One turn moves each row of this set onto another row. After a few examples, where does it send each row asked below?
q_25: [ -2.1  -9.7  -1.5   8.8 -25.1  -8.5 -12.6 -15.8  12.3   4.8   9.9   1.5]
q_869: [ -4.3   0.3   6.9   6.7 -29.9   8.5  -9.0  -6.7  -5.4   3.7 -22.5   4.7]
q_504: [ 11.1 -11.9   7.4 -18.4 -31.9  -0.2  -3.8   2.6  -6.2   1.0   4.6  -7.0]
q_934: [30.0 -6.3  5.2 -8.1  0.4  5.3 17.1 -0.2 -4.7 -4.8 -0.5 -5.8]
q_817: [  8.4  -5.8   4.8   0.4 -13.0   5.9  40.3   2.5   0.5   5.9  -2.8   5.4]
q_645: [-15.7 -15.6  -9.4   6.6 -18.4   6.3  -6.6   4.2  10.4  -7.1 -17.3   1.0]
q_735: [-0.4  3.0  5.1  7.2 15.7  7.5  6.2 -5.9 -6.2 16.9 13.3 -9.5]
q_611: [-16.7  -7.3  -7.4 -14.9 -27.7   3.9   8.9   0.0  -0.1   2.5 -19.1  11.1]
q_505: [-19.8 -14.7 -11.0   0.9 -16.6   9.0  -9.5   4.6   8.5  -6.7 -18.6  -1.5]
q_423: [-16.5 -15.1  -9.8   6.2 -19.4   6.7  -7.2   6.2   9.3  -3.3 -20.6  -1.4]
q_668: [ -3.3  -7.6   0.9  -4.9 -17.7  -3.5 -24.5 -10.9   1.7   8.5   7.9  -6.8]
q_976: [-18.6  -7.2  -7.5  -9.1 -29.3   3.7   7.9  -1.1   1.4   6.0 -17.8  11.5]
q_521: [  5.1  -8.1   8.8 -21.3  -4.9   4.5  29.5   0.9  -4.0  -7.9   6.1   9.5]
q_621: [ -8.7 -12.8   2.5  -1.0  21.4   4.5  21.5  -2.5  -2.7  -4.8  -9.1  11.7]
q_312: [13.1 -6.7  4.0  0.0 14.7  5.4  0.5  5.9  7.4  3.7 20.3  3.5]
q_512: [ -7.9  -0.5   8.1  -6.6 -24.4   6.4 -16.5  -9.3  -4.9  -3.9 -18.6  10.1]
q_184: [ -4.4   0.3   7.1   0.9  18.3   2.7   4.8 -14.2  -0.4   2.5  18.9  -1.0]
q_464: [-24.7   4.7   5.6  20.9   6.2   4.2   8.2 -11.6   9.2   3.3  -3.7   4.9]
q_496: [ -8.2 -10.5   3.5   0.0  20.0  11.0  19.3   2.4  -9.8   6.0 -13.2   4.8]
q_929: [-17.8  -6.5  -7.4 -11.4 -28.6   6.0   7.3  -0.1   0.2   7.5 -21.2  10.0]
q_421: [28.9 -7.4  5.3 -5.0 -1.0  3.9 19.8 -3.3 -0.3 -6.8  2.2 -1.2]
q_152: [ -1.0   1.5   4.7  17.8  11.3   3.1  14.5 -13.0   4.3   9.1  17.4  -1.1]
q_280: [  5.2  -1.3   8.8 -17.3  -3.6  12.3  26.6   8.7 -13.4  10.1  -5.3  -5.1]
q_264: [-24.0   9.0   8.5  12.3   9.1  12.1  -0.2  -3.0  -2.4  11.6  -9.2  -3.6]
q_830: [ 13.2  -9.5   6.6  -2.8 -36.9   0.1   4.2   2.7  -3.0   8.7  -0.4  -9.3]
q_202: [ -8.6  -8.3   3.1  12.3  17.6   6.1  27.5   0.0  -2.4   5.8 -13.4   8.8]
q_583: [15.3 -6.5  4.5 15.2  9.5  4.9  8.8  6.7 11.7  7.0 16.6  1.5]
q_44: [ 13.0 -13.4   6.6  -6.5 -36.5  -4.1   6.9  -4.9   4.9  -3.6   6.5  -1.1]
q_676: [15.9 -4.2  4.7  7.3 12.6  9.9  1.9 11.4  3.2 13.5 14.6 -4.3]
q_27: [-27.2   4.3   9.4   4.2  12.0   5.0  -1.1 -10.4   3.3  -3.0  -1.5   5.4]
q_687: [29.7 -6.3  6.8 -2.9 -0.4  5.9 19.1  0.0 -3.0 -0.7 -2.8 -6.9]
q_417: [  0.2  -5.7  -1.9   9.4 -23.6  -1.5 -16.0 -10.7   2.2  18.2   2.7 -10.4]
q_526: [ -7.3  -1.6   6.8   4.0 -30.1   2.1  -8.1 -13.2   3.6  -7.3 -17.6  14.7]

q_280 goes to q_817
q_504 goes to q_830
q_152 goes to q_184
Now find these:
q_583 goes to q_312
q_512 goes to q_869
q_929 goes to q_976
q_668 goes to q_417
q_621 goes to q_496
q_27 goes to q_264
q_421 goes to q_934

